In the rows, zero is written as 128.
Families of rows that turns and mirrors carry onto each other, the same ones carrying the whole set onto itself: the rest of each named row's family, in list order
5 families of 6 rows
sobu: [149 117 135 129  91 128 125 112 114 158 120 126 131]
Gen: [163 111 130 138 111 123 147 125 131 138 116 115 130]
nuz: [134 106 138 130 121 148  87 135 151 175 132 135 156]
pudaz: [144 108 137 101 126 154 114 137 129 175 126 124 160]
nof: [128 117 144  89 123 128 110 134 133 163 123 117 143]
Gimi: [135 106 145 135 119 116 147 126 125 125 127 126 133]
palat: [133 115 136 145 122 116 156 126 130 138 123 120 145]
luf: [157 109 135 140  97 131 120 117 140 130 133 117 122]
rume: [151 104 138 106 127 145  90 140 156 161 126 121 143]
vulo: [140 126 138 132  96 123 137 119 138 147 140 112 125]
folu: [135  93 136 121 152 149 116 135 142 160 115 132 164]
Talem: [138 117 133 161 109 119 128 115 159 147 129 127 124]
Kag: [130 114 138 168 112 121 123 117 154 143 131 127 135]
Kar: [155 108 143 161 119 133 134 112 147 139 121 111 132]
Vuf: [138 101 138 158 112 129 106 104 140 143 117 138 131]
kat: [146 110 138 122 122 137  93 141 148 185 122 141 147]
Fabi: [133 112 134 140 124 116 152 122 142 130 125 118 132]
vakob: [130 100 139 131 152 141 119 141 144 167 116 132 169]
biv: [157 109 133 103 139 138 118 147 143 169 112 118 151]
Tova: [144 103 132 127 127 151  92 132 152 178 124 139 154]
Tal: [131  92 147 122 154 137 105 141 147 155 118 139 156]
Medu: [138 112 155 103 134 144 119 142 127 176 127 119 160]
zes: [137 111 135 100 123 141 116 147 126 169 127 128 162]
ramo: [136 104 146 142 129 128 145 109 117 140 109 119 145]
zibi: [138 124 133 134  88 120 130 126 131 146 139 123 132]
vara: [148 104 147 126 150 146 107 135 160 167 115 112 154]
Lud: [143 123 153 143  92 126 130 117 130 152 140 116 128]
tuvu: [129 117 148 128 126 131  90 123 161 181 119 124 141]
Vomuk: [128 108 140 121 155 120 121 134 149 164 102 128 149]
sugum: [145 112 138 166 115 114 129 121 147 150 119 137 128]

Same family as tuvu: sobu, nof, Vuf, ramo, Vomuk
Same family as luf: Gen, rume, Kar, biv, vara
Same family as zes: nuz, palat, Kag, vakob, zibi
Same family as Tal: Gimi, kat, Medu, Lud, sugum

Families of rows that turns and mirrors carry onto each other, the same ones carrying the whole set onto itself: the rest of each named row's family, in list order
4 families of 8 rows
lilur: [139 143 148 125  72 120  98 100 124 147 111 163 119 123 137 148 106 152
 151]
buru: [153 135 151 122  77 118 102 103 124 145 132 165 104 123 138 128 119 146
 154]
let: [103 123 125 132 108 102  86 128 132 177 172 133 125 148 132 158 104 123
 148]
kofat: [111 131 126 135 116 113  85 126 130 185 167 142 141 159 132 148  97 120
 145]
vugu: [142 140 154 124  77 120  94 104 127 142 120 163 108 123 144 139 117 152
 154]
gile: [111 140 133 131 109 121  85 139 128 181 168 126 139 155 127 144  91 125
 159]
mupor: [110 140 143 133 105 112  95 134 130 184 169 143 146 159 128 148  88 115
 154]
boka: [158 142 151 122  82 124 101 104 122 151 128 172 117 131 138 123 113 143
 152]
Zovas: [103 139 134 132 105 116  82 140 129 178 166 121 134 152 131 151  94 129
 160]
vug: [145 144 151 121  76 138 107 110 122 157 118 173 117 127 138 131 114 141
 150]
lep: [151 148 148 125  78 126 103 100 123 153 114 172 129 130 132 136 102 145
 148]
Natok: [112 134 129 136 110 120  97 134 129 179 171 135 144 161 125 145 102 113
 161]
viv: [108 126 127 133 103 112  98 134 129 175 178 130 131 152 124 150 106 115
 163]
gesak: [114 135 131 128 105 115  88 138 127 180 177 124 132 152 125 141  95 124
 160]
nok: [100 131 128 136 113 109  83 128 132 181 160 137 135 154 137 161  98 125
 145]
sov: [100 129 138 129  96  99  94 135 133 176 174 131 127 145 128 159  96 120
 159]
lavis: [137 138 147 133  90 116 108 103 123 152 109 171 109 123 144 143 110 152
 155]
Patez: [ 97 131 128 135 102 111  93 135 132 172 166 127 132 151 129 159 107 120
 165]
Pubo: [147 142 147 133  95 122 110 103 121 158 113 179 118 130 141 132 107 146
 153]
fenu: [149 139 149 118  73 133 112 108 122 155 125 171 110 124 135 130 119 140
 151]
tem: [115 122 123 131 111 106  90 127 129 183 178 139 131 154 129 147 101 119
 146]
noli: [158 138 143 120  74 121 110  98 120 152 130 171 118 127 126 130 107 141
 151]
talup: [108 134 131 129 102 112  87 139 130 176 173 120 127 147 126 149  96 127
 161]
Miri: [ 96 140 143 134 102 107  89 137 133 179 160 135 140 152 133 161  91 121
 156]
bom: [144 131 144 130  86 111 113 102 121 152 121 170 100 118 138 138 114 149
 156]
Regu: [142 137 150 119  69 130 108 110 123 152 123 166 105 120 137 136 121 143
 153]
Rit: [153 135 144 129  90 116 116 102 118 156 126 177 109 126 134 128 111 145
 155]
rol: [147 147 155 126  83 129  94 104 126 148 116 170 120 131 146 133 112 149
 150]
Kesal: [138 142 152 121  73 135 105 111 124 153 115 167 111 123 141 139 117 145
 151]
kulu: [114 130 138 129  99 103  99 134 128 183 181 137 133 152 123 146  93 113
 158]
foruv: [147 134 142 121  68 113 106 100 123 146 126 162 110 118 130 142 112 147
 152]
Gam: [ 99 138 132 138 109 120  90 135 132 176 160 132 143 159 131 156 101 120
 160]

Same family as Regu: gile, Zovas, vug, gesak, fenu, talup, Kesal
Same family as Miri: lilur, mupor, lep, sov, noli, kulu, foruv

Families of rows that turns and mirrors carry onto each other, the same ones carrying the whole set onto itself: the rest of each named row's family, in list order
4 families of 5 rows
Kaz: [127 121  76 109 101 156 130 143 162 137 175 114  83 115 118 122 141 117
 128 137  98 127 113 143 128 105 105 143 115  89 157 134 115]
ves: [105 134 107 128 102 158 144 155 115 130 181 141  98 139 114 111 149 104
 137 119 105 127 119 137 135 143 120 129 123 140 148 128 104]
Lopet: [145 112  63 114 107 145 148 124 157 128 160 132  84 103 130 113 138 129
 120 137  98 125 114 147 116  74  98 115 127  90 133 137 103]
kal: [126 122 119 138  98 147 146 135 139 134 154 107 116 142 121 110 152  90
 144 134  98 122 131 131 128 128 127 134  98 134 140 105  72]
zab: [131 101  77 108 107 119 162 121 143 124 157 140  87 122 116 110 156 134
 120 121  78 133 121 142 101  67 119  97 105  95 140 135 107]
Dipof: [133 120  77 132 116 135 166 131 118 116 162 159  96 111 130  95 139 134
 118 121 105 126 127 140 111  84 109  89 142 126 120 134  85]
vuke: [118 121  95 115  94 172 141 145 143 135 168 128  91 136 115 128 147  95
 146 129 100 121  97 141 141 136 110 143 116 122 147 131 118]
koz: [145 110  97 143 107 131 163 115 139 123 139 124 116 120 134  97 145 111
 130 136  98 121 136 136 112  84 117 103 113 125 116 108  58]
zudo: [127 127  74 122 114 130 140 141 137 127 183 132  85 104 123  97 141 140
 109 128 101 134 140 144 109  83 109 112 131  97 149 134  93]
kef: [130  97  89 115 103 128 182 116 124 119 143 160  97 138 117 111 157 122
 132 113  83 126 107 138 109  84 121  86 110 128 120 136 103]
gesab: [119 124  99 135 108 152 169 140 104 119 162 164 103 133 123 104 144 111
 137 115 110 121 115 136 128 122 115 100 135 154 120 132  91]
kuvun: [117 111  89 102 100 126 141 136 149 135 172 120  82 132 106 117 162 124
 126 122  75 136 122 141 110  92 125 124  92  89 165 132 119]
lokez: [131 109  93 124  98 172 167 129 129 124 148 152  99 137 125 124 141  95
 148 124 107 114  89 139 137 124 106 116 128 145 118 135 107]
bafi: [106 113 107 106  95 142 149 140 134 135 169 128  89 152 101 125 166 104
 143 116  78 132 111 137 124 124 129 130  90 118 159 130 121]
Zoz: [136 115 114 144 101 143 165 123 129 125 140 127 122 137 127 105 148  93
 144 131 100 120 127 131 123 112 123 112 108 147 117 106  63]
norik: [115 103 107 115  96 143 174 130 120 125 149 154 100 154 107 121 164 103
 148 110  82 125 101 134 124 118 128 105 102 143 131 134 111]
konag: [142 118  93 135 106 128 144 123 154 131 156 105 109 115 128  99 145 118
 123 140  94 127 147 137 108  83 118 120 105 103 137 108  64]
nime: [131 124 107 133 101 137 133 136 152 138 163  95 108 127 122 106 150 104
 131 141  94 129 142 135 119 109 123 138  95 107 153 104  76]
nuler: [146 104  74 122 105 157 171 117 137 119 144 155  95 115 133 114 137 115
 133 126 104 115  99 143 123  85  98 100 135 126 109 138  97]
Fisiv: [110 137  92 119 107 144 126 158 134 136 192 122  86 121 113 107 148 123
 121 126 101 135 135 141 123 120 117 135 119 105 167 130 106]

Same family as Kaz: Lopet, vuke, lokez, nuler
Same family as nime: kal, koz, Zoz, konag
Same family as gesab: ves, Dipof, zudo, Fisiv

Families of rows that turns and mirrors carry onto each other, the same ones carrying the whole set onto itself: the rest of each named row's family, in list order
5 families of 8 rows
Gezuf: [140 141 123 133 124 128 149 152 131 146 135 119]
Nug: [123 131 128 120 140 121 116 119 113 116 153 138]
bof: [126 131 146 123 148 129 121 122 110 117 146 123]
tus: [139 139 137 131 136  86 124 134 145 123 124 111]
fid: [118 129 130 100 103 108 125 127 141 134 146 118]
Lera: [137 137 136 129 141  92 125 150 136 110 114 119]
der: [122 142 135 128 144 125 121 122 107 122 148 125]
zan: [135 148 139 123 128  96 116 145 153 120 110 127]
Fizos: [140 122 125 156 137 134 137 146 138 118 118 139]
Nare: [112 122 123 116 115 162 131 129 130 122 126 130]
vitu: [118 113 119 123 125 151 139 119 122 125 141 115]
toki: [114 140 135  91 116 115 117 119 134 128 131 104]
vaso: [134 132 129 150 150 140 130 137 135 109 105 122]
Nabeb: [126 121 119 128 110 158 127 118 131 135 130 112]
bel: [129 148 126  93 111 113 129 116 128 130 133 118]
raz: [119 132 131  91 108 112 130 129 143 143 135 121]
zisu: [132 131 130 127 111 127 137 148 160 127  99 105]
saf: [128 131 110 123 104 118 133 142 164 128 106 121]
Dizo: [124 127 126 120 117 129 146 150 163 128 108 102]
Gebo: [115 122 123 117 110 158 130 115 140 135 136 122]
nabul: [137 132 110 121 111 137 136 130 164 130 106 110]
kup: [133 155 128 131 127 135 130 153 131 149 137 122]
Bab: [104 119 142 117 126 123 111 110 144 110 105 121]
gad: [117 107 133 114 129 112 112 119 144 101 113 111]
libif: [116 130 148 127 139 111 119 136 110 114 142 132]
niro: [128 134 130 128 136 119 110 117 109 117 143 140]
Zol: [119 108 132 116 125 114 124 111 144  95 111 120]
zod: [134 154 123 135 124 137 142 149 129 144 136 131]
kizom: [126 122 139 154 138 147 131 141 139 108 117 124]
zuzab: [129 141 132 134 136  86 121 145 136 125 124 119]
mab: [141 149 120 109 127 127 141 154 122 141 133 127]
sefu: [131 118 124 119 109 122 133 145 167 123 102 116]
donu: [113 113 139 139 125 123 113 110 151 104 117 117]
Tes: [127 139 121  94 117 101 123 122 136 137 135 116]
demuv: [123 119 127 114 115 165 133 120 137 119 127 122]
fini: [124 113 131 156 143 135 126 149 146 114 118 124]
damez: [127 141 139 121 143  89 126 146 143 110 119 131]
rusag: [135 128 127 157 143 137 124 137 132 103 115 120]
mitin: [113 118 133 115 129 120 105 111 142  97 114 123]
nosad: [147 142 117 130 128 126 144 154 130 133 145 120]

Same family as mab: zan, Fizos, vitu, toki, nabul, libif, donu
Same family as damez: bof, Nabeb, bel, saf, Bab, fini, nosad
Same family as rusag: Nug, raz, zisu, gad, zod, zuzab, demuv
Same family as Dizo: tus, fid, Nare, vaso, kup, niro, Zol

Families of rows that turns and mirrors carry onto each other, the same ones carrying the whole set onto itself: the rest of each named row's family, in list order
5 families of 5 rows
vez: [118 113 119 143 119 134 124 129 115 128 125  97 133 132 130 136 151 121
 124 170  97 115 122 134 111 138 148 155]
lizon: [120 119 115 143 136 141 129 153 106 127 140 116 116 121  98 100 110 126
 122 147 137 137 134 126 102 134 121 151]
rikod: [135 111 116 137 133 120 114 125 115 105 124 127 134 132 124 155 119 166
 143 128 143 128 114 121 150 147 129 135]
Botul: [118 112 115 124 125 136 122 136 111 129 137 128 124 138 112  97 118 141
 137 141 139 136 141 120 103 120 101 146]
lil: [127 124 126 116 133 105 128 120 124 125 133 121 145 146 119 159 129 159
 136 134 124 116 128 119 153 146 136 128]
vuso: [136 125 127 126 113  95 117 141 109 114 130 140 116 143 151 155 116 109
 162 167 108 135 143 145 120 153 141 135]
guz: [127 113 121 142 129 133 121 140 109 115 161 134 107 135 109 105 107 124
 133 141 137 148 144 129  93 134 113 143]
Sekot: [119 118 109 129 118 114 113 155 121 126 154 103 118 130 122 139 127 132
 116 167  98 147 136 146 108 135 149 150]
Zotub: [130 107 113 139 116 113 124 155 120 126 136 107 112 130 116 135 131 128
 140 176 106 137 129 156  93 130 142 156]
gemi: [124 102 112 135 117 120 114 157 127 137 125 103 131 126 120 135 124 126
 121 155  89 127 131 147 105 136 151 163]
sosu: [157 125 142 135 136 125 122 150  89 134 114 121 140 152 121 122  91 111
 133 124 132 116 140 129 133 159 130 150]
pil: [133 112 138 137 119  89 124 139 124 119 117 143 115 129 145 149 127 115
 165 162 120 129 147 135 117 148 113 142]
bul: [129 139 132 112 131 120 123 123 109 117 124 133 145 147 135 161 113 145
 155 136 133 112 124 117 142 166 142 135]
pom: [135 127 131 121 130 128 121 123 124 102 136 129 152 130 133 154 119 161
 137 138 137 140 118 113 139 151 120 128]
vas: [136 124 111 126 134 152 128 142 110 134 131 138 122 127 111 102 121 128
 151 161 123 127 135 146 110 124 102 130]
Sedol: [137 122 131 132 139 132 125 143  97 128 145 123 140 144 117 125  82 107
 123 118 130 117 133 125 126 168 146 143]
Kuzot: [139  90 138 130 126 102 118 133 101 111 126 131 134 131 145 159 115 114
 171 164 126 128 133 149 114 161 127 148]
vav: [132 103 141 134 123  97 112 137 113 130 130 134 132 124 147 150 119 111
 171 171 139 114 123 137 126 153 128 161]
tizip: [116 104 111 129 128 117 132 134 121 119 134  95 134 134 132 132 130 124
 117 175 106 123 108 145 110 130 153 153]
pupu: [134 111 117 138 123 142 136 132  98 127 131 136 120 121 112  99 119 121
 142 170 133 145 143 128 110 122 115 127]
zipa: [121 130 123 108 126 117 127 111 115 112 146 133 135 149 137 156 118 139
 140 132 134 120 138 114 143 152 140 120]
bomib: [132 120 130 120 118 100 119 140 117 107 123 119 122 133 152 168 140 125
 164 168 115 131 138 143 125 144 133 138]
vepak: [156 131 122 135 132 138 130 160  98 138 115 119 143 143 118 135  96 130
 109 143 142 127 138 140 126 171 121 151]
Bifik: [146 124 137 131 135 152 131 135 102 131 128 134 134 139 108 127  95 121
 132 115 150 118 135 118 130 154 135 147]
sig: [149 130 138 131 144 143 129 143  95 139 120 134 142 139 112 132  88 125
 111 144 125 130 132 146 128 165 142 157]

Same family as zipa: vuso, guz, Sekot, Sedol
Same family as vepak: vez, rikod, vas, vav
Same family as sosu: Botul, lil, gemi, pil
Same family as sig: pom, Kuzot, tizip, pupu

Families of rows that turns and mirrors carry onto each other, the same ones carrying the whole set onto itself: the rest of each named row's family, in list order
5 families of 3 rows
tesut: [133 108 144 123 111 116 129  86 143 119 134  99 116 106 116 150  96 110
 137 120 128 107 155 137 133 145]
Lonif: [113 138 101 133 145 125 131 137 154 105 163 100  95 136 112 129 119 101
 126 132 125 138 122 124 120 141]
Kasi: [102 144 104 136 130 122 133 147 150 102 152  93  97 119 105 133 105 119
 130 133 137 146 130 119 105 138]
beneg: [135 162 140 123 111 114  94 131 110  94 158 138 109 102 133 145 110 127
 123 107 141 110 146 136 106 138]
Sume: [141 112 137 129 120 106 124  87 141 113 132 101 110 119 121 145  85 106
 123 118 123 109 153 144 149 136]
Vuken: [130 168 136 127 111 101 115 129 115  86 151 148  99  97 122 142 103 122
 132 114 130 115 140 148 105 135]
burag: [130 104 144 137 111 113 125  91 150 114 141  97 123 120 117 153  88 117
 138 128 131 110 136 144 140 136]
Gavad: [135 164 140 117 107 106  95 139 120 113 153 133 104  97 127 131  95 106
 133 109 147 112 134 149 116 141]
libuz: [112 145  98 136 141 117 119 131 156  95 166  96  92 136 102 118 111 103
 125 129 138 133 135 125 104 135]
Bupi: [122 146 108 136 147 123 139 124 148  97 169  96  92 142 111 134 118 125
 137 119 131 132 124 111 109 134]
Zolo: [120 146  97 133 131 121 130 132 157  99 156 100  84 145 103 140 121 112
 119 131 120 135 134 123 114 129]
tun: [134 117 139 148 119 119 108  76 143 126 141 100 112 119 113 140 101 114
 133 115 119 102 152 138 134 137]
paru: [123 163 143 139 119 112 113 133 124  93 153 152 109 107 117 132 102 121
 125 102 149  93 136 143 114 134]
Bas: [137  94 138 124 108 125 117  94 148 129 144  96 106 115 126 146 100 119
 123 123 134 123 146 144 127 127]
vate: [135 166 128 126 108 117 103 129 117 101 149 157 102 103 124 137 102 120
 126 118 149 113 137 137 103 130]

Same family as Lonif: tesut, vate
Same family as tun: Bupi, paru
Same family as Vuken: Sume, Zolo

